Each row of this table is followed by its label. One hidden rule gives the labels. It looks at one to three of the table's principal directions, none of them among the few with the most spread.
-0.63 -0.49 -0.24  0.66 -0.46  0.09 -0.15 -0.56  0.02 -0.69  0.48  0.68 -0.14 -0.78 -0.19 -0.01 -1.59  0.15 -0.70 -0.44 -1.00 -1.28 -0.68  0.09 -0.21  0.20 -0.45  1.00  0.16  0.94 bq
 1.03  0.64  0.52 -0.80  0.46  0.35 -0.06  1.34  1.57  0.84 -0.59 -0.56  0.66  0.36 -0.48  0.46  1.16  1.30  0.88  0.78  0.29 -0.18 -0.88 -0.55  0.32 -1.24 -1.26 -1.22 -0.93 -0.94 bq
 0.73 -0.07  0.07 -0.53 -0.45 -0.34  0.04  0.77  0.38 -0.35  0.81  0.60  0.27 -0.08 -1.08 -0.13 -1.12  0.48 -0.70 -0.32 -0.51 -0.47 -0.93  0.01  0.23  0.12 -0.42 -0.13  0.86  1.16 bq
-1.75 -0.02 -2.38  0.73  0.03  0.84 -0.22  0.38 -0.81 -0.61 -0.86 -0.26 -0.87  0.26  2.48  0.99 -0.49 -0.85 -0.59 -0.27 -1.51 -0.68 -0.94  0.49 -0.53  0.15  0.67  1.04 -1.01  0.05 hn
-0.18  0.06  1.51  0.71 -0.62 -0.36  0.45 -1.37 -0.35 -1.20  1.00  1.35 -0.62 -0.50 -1.42 -0.73 -1.18 -0.43 -0.27 -0.03  0.53 -0.08  0.30 -0.18 -0.73  1.60  0.89 -0.02  1.55  0.83 pg
 1.89  1.85  3.11 -1.80  0.25 -2.40 -0.56  1.67  2.26  2.20 -3.30 -1.11 -1.00  0.50 -2.01 -0.49  2.35 -0.17  1.61  2.82  1.60  2.31  0.84  1.70 -0.34  0.72  2.25 -3.22  2.21 -1.46 hn
-1.35 -0.63 -1.76  1.04 -0.43 -0.19 -2.10  0.37  0.15 -1.45 -0.78  1.04 -2.72 -1.54  1.45 -0.27 -3.25 -1.00 -2.73 -0.99 -1.71 -2.28 -1.29  1.04 -0.82  0.94  1.33  1.70  0.37  1.45 pg
 0.01 -0.58  1.52 -0.88  0.22 -0.54 -0.96 -2.02  0.96  1.30  0.45 -0.28 -0.66 -1.72 -0.49 -0.54 -1.61  0.45 -0.65 -0.78 -0.85 -1.63  1.57  1.65  0.79 -1.35 -2.11  0.92 -1.48  0.92 hn
 0.48 -0.02  0.62  0.41  0.13  0.28  0.42 -0.44  0.18 -0.12  0.54  0.13  0.97  0.57 -1.33 -0.58  0.63  0.45  0.32  0.38  1.03  0.33  0.29 -1.35 -0.15  0.34 -0.20 -0.66  0.42 -0.58 bq
-0.12 -0.11 -0.23  0.61 -0.35  0.37 -0.54  0.37 -0.08 -0.78  1.17  1.02 -0.29  0.10 -0.13 -0.06 -1.35 -0.25 -0.69 -1.08 -0.86 -0.89 -0.85 -0.41  0.11  0.95  0.05  0.65  0.41  1.32 fb
-0.21  0.13 -1.25 -0.05  0.83  1.20  0.84 -0.06 -0.30  0.47  0.10 -1.18  0.89  1.19  1.36  0.22  2.41  0.31  0.93  0.32  1.12  0.67  0.27 -1.30  0.00 -1.32 -1.06 -0.66 -2.08 -1.89 mq
 1.35  1.23  2.39 -1.05 -0.06 -2.04 -0.40  2.20  3.38  2.47 -3.60 -1.32 -0.02 -0.83 -1.23  0.18  2.23  1.37  2.63  3.50  0.13  0.28 -1.46  0.70 -0.79 -1.17 -0.37 -2.09  0.24 -2.32 fb
-0.39 -0.28 -0.96  1.49  1.11  3.51  0.38 -0.89 -1.18 -1.71  2.77  1.08  1.51  1.56  0.35  0.51  0.48  0.85 -0.15 -2.46  1.48 -0.66  0.51 -2.94  0.89 -0.07 -1.34  0.63 -2.02  0.09 mq
 1.49  0.77  2.62 -0.96  0.60 -0.74 -0.45  0.20  2.41  1.71 -1.32 -0.67  0.24 -0.04 -2.21 -0.67  1.42  1.29  1.16  1.64  1.38  0.15  0.66 -0.08 -0.01 -0.66 -0.76 -1.98 -0.12 -1.37 mq
 0.06  1.02 -1.27 -0.91 -0.57 -1.58 -1.14  2.91  0.98  1.29 -2.18 -1.12 -1.17  0.76  1.55  0.66  0.79 -1.40  0.13  0.61 -1.96  0.91 -1.59  2.17  0.35  0.53  1.67 -0.62  1.40  0.52 mq
 0.33 -1.20  0.92 -0.80  0.95  1.94  1.97 -4.12 -1.27  0.23  4.20 -0.33  1.95 -0.36 -0.43 -0.67  0.13  1.43  0.17 -1.54  1.48 -0.67  2.77 -1.71  1.04 -2.80 -4.61  0.56 -3.92 -0.50 fb
 1.56  0.02  1.05 -1.25  0.82  0.22 -0.03  0.51  1.62  1.98  0.35 -1.07  1.41  0.34 -1.12 -0.32  1.15  1.72  0.98  0.77  0.31 -0.55  0.06 -1.14  0.51 -1.97 -2.80 -1.11 -2.16 -1.34 pg
 0.35  0.48 -0.08 -0.76  0.81  1.59  1.09 -0.33 -0.14  0.15  1.52 -0.23  1.49  1.78 -0.36  0.51  1.55  0.90  0.61 -1.08  1.08  0.47  0.82 -0.62  1.19 -0.83 -1.64 -0.80 -1.34  0.20 mq
 0.17  0.31 -0.70  0.36 -0.31 -0.29 -0.61  2.16  0.22  0.19 -0.88 -0.05  0.09  0.30  0.89  0.76  0.55 -0.30  0.68  0.12 -0.92  0.36 -1.50 -0.06  0.16  0.39  0.86  0.22  0.66 -0.02 pg
-1.51 -0.54 -0.11 -0.09 -0.39  0.00  0.91 -3.44 -1.43 -0.70  0.90  0.05 -0.32 -0.67  0.13 -0.12 -1.35 -0.88 -1.25 -1.10 -0.31 -0.02  2.11  2.00  0.53  0.03 -0.14  1.10  0.36  1.56 mq
-0.29 -0.07 -1.42  0.52 -0.04 -0.95 -3.26  2.34  2.04  0.55 -2.77 -0.28 -2.29 -0.85  0.96 -0.41 -1.78 -0.61 -1.91  0.55 -2.08 -1.95 -1.93  0.84 -0.73  0.59  1.37  0.41  0.44  0.06 bq
-1.54 -1.17 -1.17  0.97 -0.20  1.51  0.91 -3.15 -2.15 -1.78  2.33  0.50  0.00 -1.12  1.56  0.20 -1.73 -0.52 -1.27 -1.70 -0.38 -0.88  0.93 -0.35  0.22 -0.70 -1.14  1.99 -1.40  0.70 bq
-0.39 -0.59 -0.22  1.63 -0.40  1.22  1.80 -1.02 -1.94 -2.31  3.44  1.99  1.13  0.91 -0.75 -0.67 -0.01  0.08  0.38 -1.37  1.54  0.15 -0.25 -2.74 -0.64  1.46 -0.23  0.65  0.41  0.67 fb
 0.75  0.96 -0.22 -0.69  0.17 -1.47 -1.73  3.26  2.14  1.88 -3.47 -1.41 -1.14  0.10  0.92  0.28  1.51 -0.30  0.83  1.98 -0.72  0.47 -1.51  0.90 -0.41 -0.24  1.31 -1.29  0.34 -1.54 pg
 0.62 -0.83  1.16 -0.38 -0.27  0.00  0.76 -1.03 -0.20 -0.15  2.39  0.92  1.10 -0.88 -1.44 -0.38 -1.22  1.19  0.08 -1.09 -0.06 -1.00  0.27 -0.47  0.55 -0.75 -2.31  0.87 -0.57  1.24 hn
 0.59  0.91  0.70  0.11 -0.20 -0.96 -0.74  1.94  1.05  0.53 -1.18  0.02 -0.67  0.39  0.11 -0.01  1.51 -0.45  1.22  0.55  0.45  0.93 -0.87  0.20 -0.09  0.84  1.36 -0.87  1.24 -0.35 mq
 0.04 -0.24  0.80  0.06  0.31  0.87  1.48 -2.29 -0.62 -0.69  0.81 -0.01  1.09  0.06 -1.40 -0.38  0.14  0.73 -0.13  0.59  1.57  0.35  1.36 -1.06 -0.28 -0.42 -0.66 -0.67 -0.26 -0.88 bq
 0.59  0.30  0.66 -0.67 -0.45 -0.60  0.94  0.08 -0.22 -0.33  0.12  0.16  0.19  0.08 -1.12 -0.09 -0.27  0.00 -0.05  0.84  0.18  0.79 -0.17  0.20 -0.33  0.43  0.58 -0.87  1.29  0.17 pg
 1.64  0.95  0.77  0.13  0.77  0.01 -1.16  3.58  2.35  0.76 -2.17  0.18  0.79  1.40 -1.91  0.03  1.93  1.64  1.24  1.29  1.43  0.16 -1.48 -1.58 -0.28  0.58  0.80 -1.86  0.80 -1.32 pg
 0.21 -0.07 -0.68 -1.58 -0.66 -1.75 -1.18  0.38  0.23  0.49 -0.34 -0.48 -2.18 -1.00  0.78 -0.54 -2.26 -1.44 -2.27 -0.26 -1.94 -0.33 -0.14  2.63  0.21  0.03  0.76  0.15  0.94  1.57 fb
 0.89 -0.25  1.41 -1.73  0.17 -0.69  1.36 -2.28 -0.24  1.61  1.70 -1.19  1.14  0.05 -0.94 -0.92  1.14  0.19  0.65 -0.03  0.87  1.11  2.37  0.58  1.00 -1.54 -2.16 -0.72 -0.88 -0.22 mq
-0.52 -0.65 -1.33 -0.64  0.04  0.45 -0.09 -1.59 -1.09 -0.03  1.27 -0.76 -0.48 -0.67  1.93  0.10 -0.92 -0.88 -1.42 -1.42 -0.89 -0.21  1.02  0.96  1.03 -1.36 -1.06  1.03 -1.35  0.62 bq
-0.53  0.40 -0.12  0.23  0.22 -0.68 -1.19  1.04  1.99  1.14 -2.38 -0.75 -1.12 -0.56  0.84 -0.04  0.88  0.25  0.73  1.21 -0.44 -1.00 -1.03  0.62 -0.75 -0.60 -0.21 -0.23 -0.94 -1.16 mq
-0.84 -0.59 -0.04  1.54 -0.98  1.25  2.41 -1.16 -1.85 -2.06  3.73  2.04  2.09  0.40 -0.63  0.52 -0.51  0.62  1.14 -1.69 -0.19 -0.44 -1.05 -1.85  0.05  0.79 -1.55  1.56  0.22  1.75 fb
 0.91 -0.09  0.80 -0.25  0.12  0.25  0.98 -0.49 -0.46 -0.02  1.70  0.16  0.96  0.50 -0.88 -0.58  0.81  0.36  0.62 -0.05  1.24  0.73  0.52 -1.42  0.07 -0.16 -0.79 -0.64 -0.24 -0.49 fb
-0.39 -0.49 -1.37  0.72 -0.01  0.68 -0.22  1.06 -0.68 -0.37  0.68  0.35  0.39 -0.13  1.78  0.76  0.32  0.12  0.55 -1.27 -0.55 -0.43 -0.99 -0.67  0.43 -0.54 -0.62  1.42 -1.08  0.24 ld
 0.39 -0.25  1.52 -1.34  0.06 -0.83  1.03 -2.67 -1.09  0.40  0.61 -0.54 -0.45 -0.63 -0.98 -0.95 -0.68 -0.62 -0.71  0.67  0.88  1.08  2.66  1.04 -0.21 -0.18  0.22 -0.66  0.22 -0.25 hn
-0.77  0.07  0.53 -0.04 -0.63  0.29  1.62 -2.01 -1.45 -1.12  1.24  0.73  0.82  0.20 -0.86  0.65 -0.73 -0.31 -0.16 -0.97 -0.12  0.77  1.12  1.25  0.78  0.73  0.29  0.51  1.48  1.90 fb
 0.08  0.39  0.17  1.41 -0.03  0.66  0.09  1.34 -0.21 -0.77  0.51  1.12  0.74  1.25 -0.41  0.21  1.16  0.09  1.30 -0.40  0.82  0.47 -0.93 -1.75 -0.24  1.57  0.94 -0.06  0.85  0.00 pg
 0.47  0.11 -0.87 -0.17 -0.31  0.14  0.16  2.05  0.25  0.09  0.68  0.10  0.44  0.36  0.77  0.55  0.23  0.35  0.63 -0.08 -1.07 -0.38 -2.10 -0.84 -0.01 -0.42 -0.90  0.10 -0.60  0.10 pg
-1.26 -1.40 -0.59  0.91  0.03  1.13  0.57 -2.50 -0.93 -0.43  2.30  0.72  1.39 -0.23 -0.55 -0.28 -1.64  0.75 -0.71 -1.81 -0.86 -1.92  0.85 -0.52  0.46 -0.36 -2.43  2.12 -1.43  1.51 pg
 0.40 -0.04  0.62 -0.84 -0.27 -1.83  1.03 -0.06  0.45  1.85 -0.98 -1.60  0.30 -0.59  0.47 -0.59  2.20 -0.06  1.98  2.21  0.39  1.17  0.08  0.21 -0.80 -1.34 -0.79 -0.81 -0.61 -2.12 mq
-0.89 -0.39 -1.45  1.37  0.04  1.16 -0.73  0.16 -0.66 -1.62  0.06  0.86 -0.58 -0.16  0.92  0.32 -1.26 -0.31 -1.24 -0.90 -0.27 -0.91 -0.73 -0.74 -0.33  0.69  0.89  1.02  0.03  0.37 fb
 1.04  0.14  0.67 -0.68  0.41  0.04 -0.56  0.61 -0.10  0.94  1.10 -0.08  0.43  0.65  0.01 -0.01  0.84 -0.11  0.53 -1.37  0.41  0.75  0.96  0.06  1.42 -0.15 -0.43 -0.02 -0.29  0.58 ld
-0.41 -0.81  0.65 -0.05 -0.49 -0.82  0.64 -2.36 -1.28  0.13  1.08  0.04  0.31 -0.62 -0.65 -0.71 -0.95 -0.70 -0.44 -0.48 -0.21  0.45  1.82  0.91  0.28  0.38 -0.02  0.91  0.78  0.92 pg
-0.32 -0.74  0.35 -0.03  0.14  0.80  1.16 -2.61 -1.65  0.04  1.68 -0.39  1.21 -0.34  0.22  0.19 -0.23 -0.08  0.14 -0.61  0.03  0.43  1.85 -0.30  0.69 -0.88 -1.25  0.85 -1.15 -0.14 ld
-0.60  0.30 -2.06  1.03 -0.61 -0.90 -2.06  2.80  0.72 -0.80 -2.34  0.14 -2.66 -0.53  2.03 -0.10 -1.06 -1.54 -1.35  0.95 -1.49 -0.64 -2.80  0.21 -1.54  1.39  2.83  0.11  1.32 -0.38 mq
-0.32 -0.29  0.74  0.89 -0.43  0.46  1.79 -1.62 -1.35 -0.48  2.06  0.52  1.77  0.55 -0.65 -0.02  0.94  0.01  1.48 -0.46  0.66  0.88  0.65 -1.18  0.20  0.49 -0.72  0.48  0.28  0.16 bq
-0.75 -0.23 -0.16  0.08  0.53  0.81  0.24 -2.02 -0.66 -0.44 -0.43 -0.39 -0.31 -0.32  0.16 -0.01 -0.61 -0.13 -0.99  0.21  0.49 -0.14  1.52  0.28 -0.24 -0.35  0.20  0.04 -0.72 -0.59 hn
-0.72 -1.10 -0.64  0.38 -0.05 -0.39 -0.31 -1.79 -0.73 -0.18 -0.01 -0.31 -0.88 -1.32  0.59 -1.01 -1.53 -0.60 -1.41  0.35 -0.33 -0.77  0.82  0.03 -0.92 -0.29  0.01  0.91 -0.60 -0.55 pg
-1.18 -0.32 -0.09 -0.31 -1.25 -1.79  0.84 -1.16 -0.74  0.26  0.35  0.24 -0.15 -0.21 -0.46 -0.27 -1.16 -1.06 -0.28 -0.40 -1.71  0.12  0.38  2.55  0.04  1.11  0.35  1.07  1.83  2.37 pg
-0.39  0.65  0.07 -0.06  0.20 -0.48 -1.86  1.05  1.63  0.41 -2.12 -0.13 -1.93 -0.76  1.01  0.39 -0.09 -0.28 -0.27 -0.17 -0.46 -0.79 -0.45  1.77  0.20 -0.09  0.79  0.08 -0.03  0.30 mq
-1.04 -0.42 -0.06 -0.58 -0.43 -0.35  0.97 -2.54 -0.68 -0.54  0.43  0.18 -0.25 -0.29 -1.25 -0.47 -2.19 -0.27 -1.82 -0.06 -0.74 -0.61  1.22  1.72 -0.27  0.45 -0.09  0.32  0.79  1.59 pg
-0.33 -0.58 -0.49 -0.29  0.49  0.68 -0.22 -1.57 -0.92 -0.28  0.58 -0.19 -0.32 -0.36  0.48 -0.13 -1.03 -0.24 -1.37 -0.94  0.17 -0.30  1.55  0.39  0.46 -0.56 -0.28  0.62 -0.93  0.27 ld
-0.43  0.24 -1.31  0.26  0.10  0.45 -0.15  0.88 -0.70 -0.43 -0.31 -0.25 -0.73  0.33  2.04  0.56  0.71 -0.84  0.10 -0.25 -0.01  0.58 -0.52 -0.14 -0.13  0.00  0.89  0.12 -0.46 -0.52 pg
-0.47 -1.23  0.15  0.34  0.04  1.59  1.75 -3.95 -2.30 -1.55  3.18  0.50  1.19 -0.68 -0.49 -0.34 -1.67  0.20 -1.20 -1.16  0.65 -0.27  1.99 -1.19  0.32 -0.72 -1.61  1.02 -1.05  0.33 fb
 0.34  0.20 -0.53  0.00 -0.26 -0.09  0.47  1.21 -0.03 -0.11  0.02 -0.09  0.30  0.44  0.23  0.13  0.45  0.02  0.45  0.80 -0.25  0.33 -1.32 -0.88 -0.58  0.11  0.14 -0.51  0.14 -0.62 pg
 0.24  0.53 -1.02  0.57  0.03  1.30  0.29  2.24 -0.21 -1.35  1.25  1.42  0.85  1.89 -0.31  0.74  0.47  0.54  0.23 -1.46  0.34 -0.01 -1.68 -1.33  0.44  1.16  0.29 -0.13  0.67  1.31 pg
-1.13 -0.05 -1.81  1.80 -0.22  1.14 -0.63  0.57 -1.16 -1.63  0.47  0.79 -0.69  0.58  1.80  0.42 -0.51 -1.28 -0.67 -1.04 -0.61 -0.15 -1.08 -1.01 -0.30  1.48  1.60  1.00  0.38  0.37 bq
-0.23 -0.19  0.47 -0.69 -0.49 -0.45  1.54 -1.57 -1.25  0.22  1.25 -0.32  0.58 -0.32  0.29  0.20  0.16 -0.44  0.63 -0.20 -0.29  0.92  0.98  0.87  0.42 -0.54 -0.74  0.38 -0.09  0.48 pg
 0.52  0.22  0.50 -0.81  0.40 -0.41 -0.34  0.46  0.66  1.01 -1.07 -0.71 -0.10 -0.20  0.02  0.13  0.66  0.36  0.41  0.56  0.26  0.27  0.44  0.61  0.24 -0.82 -0.21 -0.51 -0.52 -0.68 ld
 0.45 -0.09  1.17  0.06 -0.53 -0.60  0.06 -1.10 -0.45 -0.65  1.00  0.65 -0.23 -0.51 -1.05 -0.66 -0.66 -0.63 -0.54 -0.54  0.65  0.75  0.92  0.34  0.40  0.85  0.81 -0.06  1.79  0.89 bq
-0.08  0.26 -0.39 -0.09  0.51  0.89  0.70  0.22  0.16  0.29  0.18 -0.47  0.67  0.73  0.60  0.38  1.50  0.63  1.02  0.26  0.57  0.04 -0.29 -0.93 -0.07 -0.94 -1.12 -0.46 -1.61 -1.06 pg
 0.47  0.55 -0.56 -0.18  0.65  0.27 -1.18  2.39  1.54  0.84 -1.82 -0.59 -0.08  0.40  0.68  0.63  1.27  0.79  0.64  0.44  0.03 -0.35 -1.17 -0.22  0.19 -0.79 -0.11 -0.58 -0.87 -0.98 pg
 0.13 -0.62 -0.13  0.36  0.25  0.71  1.23 -0.90 -1.39 -0.08  2.26  0.15  1.25  0.75  0.08 -0.55  0.89  0.12  0.82 -0.54  0.96  0.46  0.70 -1.93 -0.15 -0.15 -1.15  0.29 -1.22 -0.60 hn
 1.81  0.67  2.00 -2.08  0.46 -0.73  0.43 -0.20  1.19  1.81 -0.30 -1.27  0.77  0.18 -1.50 -0.26  1.48  0.81  0.82  1.03  1.10  1.25  1.36  0.65  0.95 -1.44 -1.11 -1.94 -0.18 -0.88 bq
 0.08  0.29 -1.17 -0.86 -1.19 -1.25  0.47  1.20 -1.58 -0.75  0.93  0.29 -1.32  0.27  1.32  0.12 -1.00 -2.09 -0.94 -0.47 -1.37  1.38 -0.92  1.36 -0.10  1.31  1.96  0.05  1.96  1.62 hn
Here are more rows. What is the label of each one?
-0.17  0.08 -0.28 -0.01 -0.12 -0.51 -0.49  0.22  0.27  0.19 -0.78 -0.24 -0.40 -0.04  0.18 -0.09  0.09 -0.41 -0.26  0.05 -0.18  0.20  0.06  0.75  0.14  0.23  0.66 -0.01  0.67  0.19 -> bq
-1.24 -0.27 -0.36 -0.18 -0.48  0.40  0.63 -2.31 -0.86 -0.76  1.63  0.38 -0.41 -0.43  0.41  0.18 -1.71 -0.61 -1.19 -1.50 -1.17 -0.78  0.75  1.54  0.63 -0.06 -0.89  1.11 -0.21  2.03 -> mq
-0.97 -0.13 -2.55  1.58  0.39  1.68 -0.42  1.34 -1.52 -1.44 -0.21  0.42 -0.13  1.15  2.11  0.84  0.26 -0.74 -0.45 -0.80 -0.03  0.17 -0.90 -1.53 -0.38  0.97  1.69  0.81 -0.37 -0.49 -> ld
-0.21 -0.22  0.41 -1.23 -0.13 -0.42 -0.34 -1.94  0.03  0.21  0.51 -0.21 -0.91 -0.88 -0.39 -0.31 -2.06 -0.43 -1.88 -0.87 -0.92 -0.67  1.48  2.26  0.83 -0.47 -0.58  0.35  0.06  1.67 -> mq
 0.44 -0.41  0.24  1.05  0.10  0.47  0.31  0.28 -0.72 -0.17  1.70  0.62  1.15  0.72 -0.19 -0.49  1.17  0.12  1.21 -0.71  1.06  0.50  0.03 -2.21  0.02  0.57 -0.34  0.36 -0.22 -0.44 -> pg
-0.75 -0.45 -0.93  0.17  0.92  1.79 -0.67 -0.67  0.27  0.44  0.46 -0.22  1.02  0.43  0.53  0.85 -0.28  1.05 -0.39 -1.84 -0.75 -1.57  0.69  0.16  1.43 -1.25 -2.13  1.26 -2.30  0.80 -> pg
-1.65  0.16 -1.33  1.32 -0.78  0.67  1.58  0.92 -0.45 -1.04  0.25  0.92  1.18  0.77  0.66  1.37  0.51  0.53  1.63 -0.12 -1.28 -0.72 -2.41 -0.41 -0.66  0.59 -0.56  1.07 -0.03  0.87 -> hn
 0.60 -0.21  0.79 -0.37 -0.16 -0.88 -0.72  0.45  1.72  0.93 -0.70 -0.08  0.32 -0.65 -1.65 -0.53 -0.79  1.03 -0.25  0.65 -0.71 -1.19 -0.62  0.30 -0.02 -0.37 -1.03 -0.18  0.33  0.29 -> bq
-0.27  0.22 -1.94  0.71 -0.14  0.29 -1.25  3.15 -0.19 -1.00 -1.49  0.60 -0.95  0.13  1.72  1.19 -0.59 -0.36 -0.51 -0.32 -1.05 -0.29 -2.26 -0.04 -0.31  0.78  1.95  0.67  0.65  0.32 -> ld
 0.75  0.21  0.76 -0.01 -0.09 -1.18 -1.14  2.55  2.20  1.45 -2.09 -0.16  0.24 -0.44 -0.89  0.13  0.44  1.18  1.26  1.43 -0.84 -0.90 -1.82 -0.08 -0.49 -0.20 -0.32 -0.27  0.17 -0.65 -> ld
 0.11  0.98 -0.76  0.80 -0.30 -0.72 -0.96  3.03  0.06 -0.07 -1.80  0.06 -0.78  1.17  1.15  0.46  1.72 -1.37  0.98  0.48  0.13  1.68 -1.40 -0.04 -0.30  1.90  3.14 -0.59  2.09 -0.43 -> fb
 2.08  0.57  1.61 -0.94  0.45 -0.63 -0.03  2.31  2.27  1.69 -1.01 -0.57  1.31  0.40 -1.87 -0.24  1.96  1.99  1.90  1.86  1.00  0.15 -1.13 -1.41 -0.23 -1.07 -1.33 -1.87 -0.44 -1.77 -> pg
-0.23 -0.08 -1.19  0.55 -0.04 -0.85 -1.58  2.42  2.06  0.68 -2.25 -0.21 -0.70 -0.23  0.11 -0.40 -0.15  0.59 -0.23  1.14 -1.05 -1.65 -2.33 -0.20 -1.11  0.08  0.10  0.04 -0.04 -0.57 -> mq
 0.10 -0.36  0.14 -0.35  0.27  0.97  0.79 -1.73 -0.64 -0.23  1.51  0.02  1.45  0.64 -1.23 -0.06 -0.46  0.55 -0.72 -0.93  0.33  0.04  1.38 -0.21  1.00 -0.33 -1.14  0.04 -0.14  0.79 -> bq
-1.27 -0.23 -1.56 -0.06  0.02 -0.80 -1.57  0.45  0.54  0.62 -3.23 -0.89 -1.37 -0.71  0.95  0.41 -1.54 -0.61 -1.65  0.79 -2.00 -1.00 -0.16  2.35 -0.44  0.12  1.42  0.77  0.35  0.25 -> ld
-1.49 -0.02 -1.68  1.48  0.13  1.59 -0.23 -0.32 -1.95 -2.22 -0.16  0.81 -1.06  0.07  2.18  1.09 -0.69 -1.21 -0.97 -1.23  0.16  0.26  0.10 -0.10 -0.14  1.05  2.20  1.14  0.18  0.30 -> ld
 0.93  0.05  2.24 -1.25  0.42 -0.35  1.67 -2.59 -0.46  0.94  0.73 -0.92  0.93 -0.18 -1.41 -0.74  1.38  0.38  0.97  1.04  2.05  1.62  2.72 -0.06  0.19 -1.08 -0.94 -1.34 -0.50 -1.40 -> pg
 0.42  0.95 -0.46 -0.29 -0.24 -1.39 -1.72  2.27  1.22  0.53 -2.64 -0.83 -2.33 -0.19  1.21 -0.21  0.23 -1.47 -0.58  1.66 -0.61  0.69 -1.32  0.90 -0.85  0.80  2.60 -1.27  1.31 -1.04 -> mq
 0.45 -0.17  0.54 -0.39 -0.20 -0.40  0.87 -0.62 -0.69  0.21  1.30 -0.03  0.52  0.15 -0.33 -0.47  0.48 -0.20  0.52 -0.15  0.50  0.81  0.64 -0.30  0.15 -0.06 -0.45 -0.14  0.11  0.03 -> fb
 0.55 -0.30  1.42  0.35  0.52  1.04 -0.13 -1.48  0.69 -0.20  0.95  0.38  0.87 -0.51 -1.49 -0.37 -0.26  1.27 -0.05 -0.45  1.15 -0.84  0.90 -1.17  0.55 -0.75 -1.55 -0.10 -0.78 -0.30 -> bq
 0.61  0.93 -0.10 -1.22  0.03 -1.09 -1.09  2.26  0.61  0.75 -1.43 -0.21 -1.23  0.75  0.34  0.35  0.42 -0.78 -0.24 -0.29 -0.30  0.96 -0.11  1.99  0.63  0.78  1.77 -0.76  1.34  1.02 -> hn
-0.72  0.15 -1.84  2.52  0.50  1.70 -1.32  2.63  1.14 -0.81 -1.05  0.62  0.29  0.94  1.14  0.51  1.10  0.76  0.80  0.10 -0.03 -1.55 -2.88 -2.91 -0.95  0.59  0.16  0.41 -1.08 -1.37 -> mq
-2.18 -0.50 -1.46  1.78 -1.11  0.26 -0.08 -0.07 -0.86 -2.12  0.47  1.87 -1.00 -0.77  0.91  0.65 -2.66 -0.59 -0.95 -1.27 -2.12 -1.93 -1.91  0.69 -0.84  1.61  0.76  2.33  0.85  2.39 -> hn
-0.48  0.00  0.43 -0.15  0.74  0.66 -0.26 -2.40 -0.51  0.18 -0.73 -0.97 -0.82 -0.51  0.67 -0.13 -0.11 -0.68 -0.80  0.39  0.71  0.42  2.31  0.57  0.06 -0.60  0.46 -0.28 -1.01 -1.24 -> pg
-0.58 -0.50 -0.72 -0.24 -0.70 -0.80 -0.15 -0.82 -0.82 -0.39  0.96  0.32 -0.84 -0.47  0.43 -0.42 -1.66 -1.12 -1.43 -1.17 -1.18 -0.27  0.32  1.47  0.31  0.56  0.31  1.03  0.88  1.87 -> mq
 0.27  0.68  0.46 -0.93 -0.59 -1.67 -0.83  1.36  1.67  1.53 -1.20 -0.57 -0.69  0.02 -0.36 -0.06 -0.16 -0.40  0.22  0.73 -1.80 -0.27 -1.04  1.85  0.15  0.32  0.08 -0.51  0.96  0.86 -> mq
 1.05  0.07  1.84 -0.13 -0.20  0.51  2.72 -1.58 -1.03 -0.79  2.71  0.71  2.19  0.86 -2.37 -0.56  1.28  0.87  1.40  0.32  2.27  1.52  0.87 -2.07 -0.04  0.18 -1.02 -1.21  0.65 -0.40 -> mq
 0.48  0.17  0.80 -0.77  0.15 -0.38 -0.22 -1.01 -0.39 -0.17 -0.02 -0.04 -0.81 -0.11 -0.71 -0.53 -0.63 -0.65 -1.17 -0.16  0.85  0.85  1.67  0.93  0.32  0.46  1.15 -0.66  1.03  0.36 -> pg
-1.10 -0.81 -2.07  1.27 -0.14  1.28 -0.20  1.04 -0.49 -1.30  0.56  1.04  0.43 -0.41  1.34  1.01 -1.24  0.80 -0.35 -1.33 -1.34 -1.95 -2.00 -0.86 -0.11 -0.36 -0.98  2.02 -1.18  0.89 -> ld
-0.72 -0.65 -0.63  0.06  0.48  0.52 -0.96 -1.07 -0.03 -0.15  0.25  0.15 -0.99 -0.82  0.74 -0.28 -1.50  0.04 -1.41 -1.13 -0.38 -1.57  0.76  0.55  0.10 -0.60 -0.76  1.09 -1.48  0.56 -> hn
